Here are some points, one per row:
[ 0.25  2.26  0.05 -0.16 -1.15  0.86  0.38 -0.56 -0.80 -0.31 -1.52  1.31 -2.15  1.02  3.25 -1.58 -1.46  0.99 -0.71
  1.20 -0.45  0.06  0.25 -1.00]
[ 1.07  0.91 -0.42 -0.39 -0.40 -1.34  3.76 -0.42 -0.14  0.03  0.39 -1.75  1.09  0.84 -0.20  0.15 -0.79 -0.19 -0.94
  0.65 -0.33  0.87 -0.56 -1.35]
[ 0.00  0.01 -0.73  0.64 -0.64 -0.08 -0.07 -1.01  1.16 -0.81  0.07 -0.27 -0.30  1.23  0.22 -0.54 -0.41 -0.95  0.50
  0.36  0.58  0.14 -0.20  0.63]
[ 0.13  0.44  1.19  0.71 -1.29 -0.45 -0.64  0.46 -0.16  2.42  1.11 -1.05 -0.29  0.57  1.50  1.42 -0.56 -0.24  0.10
  1.30 -1.45 -1.32  0.45  1.19]
[ 0.23  1.08  0.40  0.96  2.17 -0.67  0.19 -0.57 -0.12  1.43  0.44 -0.07 -2.16  0.13  0.94 -1.04  1.78 -0.76  0.39
 -1.02  0.23 -0.08 -1.52 -1.77]
[-0.87  0.27  0.02 -0.31 -0.04 -0.51 -0.16 -0.03  0.74 -0.31 -0.08 -0.09  0.74  0.70  0.95  0.03 -0.17  1.12  0.29
 -0.29 -0.52  0.35 -0.45  0.96]
[-0.06 -0.52  0.26  0.40  1.29 -0.56 -0.05 -1.69 -0.70  0.06 -1.42  0.38 -0.35  1.00  0.17  1.11  2.69 -0.57 -1.33
  0.53 -0.37  1.45  1.77 -0.46]
[-1.67  0.02 -1.08 -0.11 -0.68  0.05  0.90  0.59 -0.16 -0.11 -0.48 -1.71  1.61  0.53 -0.39 -0.24  0.14  1.48  0.90
 -0.01  0.41  0.10 -0.48 -0.86]
[-0.70  1.52  1.92 -0.29  0.17 -1.85  0.55 -1.11 -1.58 -0.24 -1.58 -1.26 -1.31 -1.63 -1.11 -0.85 -0.33 -0.86  1.20
 -1.00 -1.36  0.55 -0.66  0.60]
[-1.13  0.54  1.96  1.65  0.63  0.35  1.19  0.11 -1.18  0.36  0.15  0.05  0.27  0.68 -0.80  0.29 -0.68  0.63 -1.09
 -1.16  0.79 -1.97  0.66 -1.39]
[-0.02 -0.24  0.69  0.60  0.24 -0.47  0.54 -2.39  0.99 -0.45  0.17 -0.43 -0.56 -2.06  0.23 -1.09 -0.09  0.97  2.53
 -0.12 -0.42 -0.64  3.87 -1.55]
[-0.15 -0.74  1.01 -0.61  0.30  1.18 -0.15  0.94 -0.93 -1.48  0.79 -0.08 -0.92  1.41  0.50 -0.84 -0.12 -0.85  1.45
  0.43  0.12 -0.84 -0.07 -0.54]
[ 1.01  0.44  0.40 -0.57  0.51  1.10  0.05 -0.01 -0.59 -0.51 -0.79 -0.49 -0.27 -1.61 -1.14  0.33 -0.39 -0.23  0.06
  0.36  0.29 -0.33 -0.30  0.03]
[ 0.96 -0.33  0.31 -1.19 -0.35  0.59  0.98 -0.84 -1.40 -0.31  2.11 -0.81 -0.97 -0.71  0.23 -0.70  1.71  1.89 -0.01
 -1.51 -0.19  1.52  0.58  1.45]
[ 1.04  1.14  1.12 -1.67  0.93 -1.33  0.65 -0.08  1.64 -0.49  0.47 -0.42  0.08 -0.92  2.08 -0.62  1.23  0.80 -0.08
 -0.76  0.77 -2.00 -0.79 -0.84]
[-0.74  0.45 -0.24  0.60 -0.45 -0.77 -0.08 -1.17  0.95  0.24 -0.24  0.79  1.05 -0.77 -0.10 -0.89  1.47 -0.04 -0.06
 -0.48  0.02 -0.34 -1.10  0.17]
[-0.29  1.97 -1.08 -0.49  1.88 -0.72 -0.10 -0.39 -1.33  0.16  2.23  1.31  1.05 -0.36 -0.18 -1.29 -0.84 -0.29 -0.48
 -0.54 -0.94  0.15  1.70  0.21]
[ 0.01  2.66  3.28  1.66 -0.14  0.05 -0.05 -1.61  0.12 -0.65  0.22  0.39  0.22  0.01 -0.62  0.50 -0.08  1.43  0.02
 -0.57  0.26  0.72 -0.35  0.62]
[-0.49  0.41  0.07 -0.14 -0.42  2.03 -0.22 -0.99 -0.05  0.46  0.68  0.55  1.01 -1.16  0.25  1.11  0.96 -0.45 -0.29
 -1.34 -1.76 -0.12 -0.78 -1.58]
[ 1.62 -0.70 -0.10 -0.48 -1.21 -0.24  1.45 -0.63  0.33  1.95 -1.37  1.92 -0.69  1.10 -1.04 -0.05 -0.80  0.40  0.81
 -1.62 -0.30 -0.56 -0.03  0.62]
[-1.03 -0.51  1.71  0.50  0.08  0.21  0.61 -1.36  0.15  3.14  1.54 -0.53 -1.28 -0.89 -0.21 -1.46 -0.98  0.88 -0.49
  0.29  0.55  1.43 -0.64 -1.81]
[-0.13 -0.39  0.42  0.62  0.22 -1.07 -0.84  0.10  1.34 -0.26 -0.09 -1.03 -0.71  0.42  0.94  0.49 -1.19 -0.42 -0.59
 -1.89 -0.16  0.04 -0.30 -0.20]
[ 0.48 -1.15  0.47 -0.91  0.08 -1.85 -0.21 -1.60 -0.96 -0.72  1.78  0.62 -0.18 -0.32  0.34  1.41 -0.89  0.77  0.24
 -0.26 -1.00  0.60 -0.84 -1.40]
[ 0.86  2.01  0.36 -1.00 -0.62 -1.33 -0.76  1.10 -0.52  2.24 -0.10 -0.09  0.80  0.62  0.22  0.64  0.86  0.70  2.31
  0.50  1.18 -0.11  0.67 -1.07]
[ 0.74  0.19  0.58  2.48  0.20 -0.23  1.55  0.46  0.18  0.62  0.28 -0.05 -0.54 -0.20 -0.27 -1.10  2.13  1.12  0.80
  1.46 -2.15 -0.79 -0.55  0.02]
[-2.09 -0.22  1.27 -0.93 -1.89 -0.88  2.02 -0.64 -1.00  0.03 -0.85 -0.32 -0.04 -0.93  1.88 -0.50  0.70 -0.15 -1.24
 -0.37  0.08 -0.70  0.60  0.23]
[ 0.86  0.50 -0.59  1.23 -1.51 -0.60 -0.87  0.25 -0.16  0.45  0.90 -0.44 -0.55 -1.33 -0.59 -1.10  0.40 -0.65 -1.44
  0.11  1.08  0.11  0.36  0.06]
[-0.64 -0.55  0.92  0.96 -0.49 -0.58 -0.04  0.18 -0.60 -0.35  0.83  1.34 -0.55 -0.85 -0.47 -0.22 -0.31 -0.29  0.80
  1.58  1.10  0.27 -1.09 -0.07]
[-0.30  0.98  1.13  0.13 -1.94 -1.04  1.58  2.63  0.90 -0.55 -0.42  0.64  0.32 -0.42  1.44 -0.39  0.04 -0.64  0.57
 -1.30 -0.92  2.44  0.65 -1.70]
[-0.47  1.43  0.70 -2.15 -1.89 -1.10 -0.49  0.41  1.64 -0.27  0.44 -0.16 -1.74  1.66 -2.14 -0.80  0.59  0.39 -0.87
  0.33 -1.80 -0.78 -0.11 -1.90]
[-2.14  1.35 -1.85  0.42 -0.40 -0.58  1.20 -0.52 -0.11  0.13  1.55  0.51 -3.11 -1.02  0.11  2.62  0.69  0.79  0.71
 -0.61 -0.31 -0.44  0.16 -0.45]
[-0.89  0.73  1.55 -1.80  1.61  0.23  0.82  0.91  2.82  0.39 -0.15  0.64 -0.95 -0.91 -0.13  0.50 -0.20  0.33 -0.73
  0.86  0.30  0.61  0.28  0.83]
[ 0.47 -0.47 -0.10  0.73  0.93 -0.92 -0.33  1.14  0.21 -0.50 -1.01 -0.87 -0.64 -0.65 -0.06  0.01 -0.88  1.45 -0.94
  0.22 -0.29 -0.41  0.08 -0.20]
Along one direction, these points spread out more than along any other. Take the direction at right angles to it along which they spread out most. Go by this last direction. Where along it does each point below lie, from 0 to 99? 50 is the average, and the first point above lies past it. One standard deviation of the points above along it is 16.
[-0.87  0.27  0.02 -0.31 -0.04 -0.51 -0.16 -0.03  0.74 -0.31 -0.08 -0.09  0.74  0.70  0.95  0.03 -0.17  1.12  0.29
 -0.29 -0.52  0.35 -0.45  0.96] 44
[-2.14  1.35 -1.85  0.42 -0.40 -0.58  1.20 -0.52 -0.11  0.13  1.55  0.51 -3.11 -1.02  0.11  2.62  0.69  0.79  0.71
 -0.61 -0.31 -0.44  0.16 -0.45] 45
[-0.06 -0.52  0.26  0.40  1.29 -0.56 -0.05 -1.69 -0.70  0.06 -1.42  0.38 -0.35  1.00  0.17  1.11  2.69 -0.57 -1.33
  0.53 -0.37  1.45  1.77 -0.46] 42
[-0.30  0.98  1.13  0.13 -1.94 -1.04  1.58  2.63  0.90 -0.55 -0.42  0.64  0.32 -0.42  1.44 -0.39  0.04 -0.64  0.57
 -1.30 -0.92  2.44  0.65 -1.70] 22
[ 1.62 -0.70 -0.10 -0.48 -1.21 -0.24  1.45 -0.63  0.33  1.95 -1.37  1.92 -0.69  1.10 -1.04 -0.05 -0.80  0.40  0.81
 -1.62 -0.30 -0.56 -0.03  0.62] 56
[ 1.01  0.44  0.40 -0.57  0.51  1.10  0.05 -0.01 -0.59 -0.51 -0.79 -0.49 -0.27 -1.61 -1.14  0.33 -0.39 -0.23  0.06
  0.36  0.29 -0.33 -0.30  0.03] 53
[-0.64 -0.55  0.92  0.96 -0.49 -0.58 -0.04  0.18 -0.60 -0.35  0.83  1.34 -0.55 -0.85 -0.47 -0.22 -0.31 -0.29  0.80
  1.58  1.10  0.27 -1.09 -0.07] 69
[-0.70  1.52  1.92 -0.29  0.17 -1.85  0.55 -1.11 -1.58 -0.24 -1.58 -1.26 -1.31 -1.63 -1.11 -0.85 -0.33 -0.86  1.20
 -1.00 -1.36  0.55 -0.66  0.60] 38
[ 0.47 -0.47 -0.10  0.73  0.93 -0.92 -0.33  1.14  0.21 -0.50 -1.01 -0.87 -0.64 -0.65 -0.06  0.01 -0.88  1.45 -0.94
  0.22 -0.29 -0.41  0.08 -0.20] 57
[ 0.01  2.66  3.28  1.66 -0.14  0.05 -0.05 -1.61  0.12 -0.65  0.22  0.39  0.22  0.01 -0.62  0.50 -0.08  1.43  0.02
 -0.57  0.26  0.72 -0.35  0.62] 61
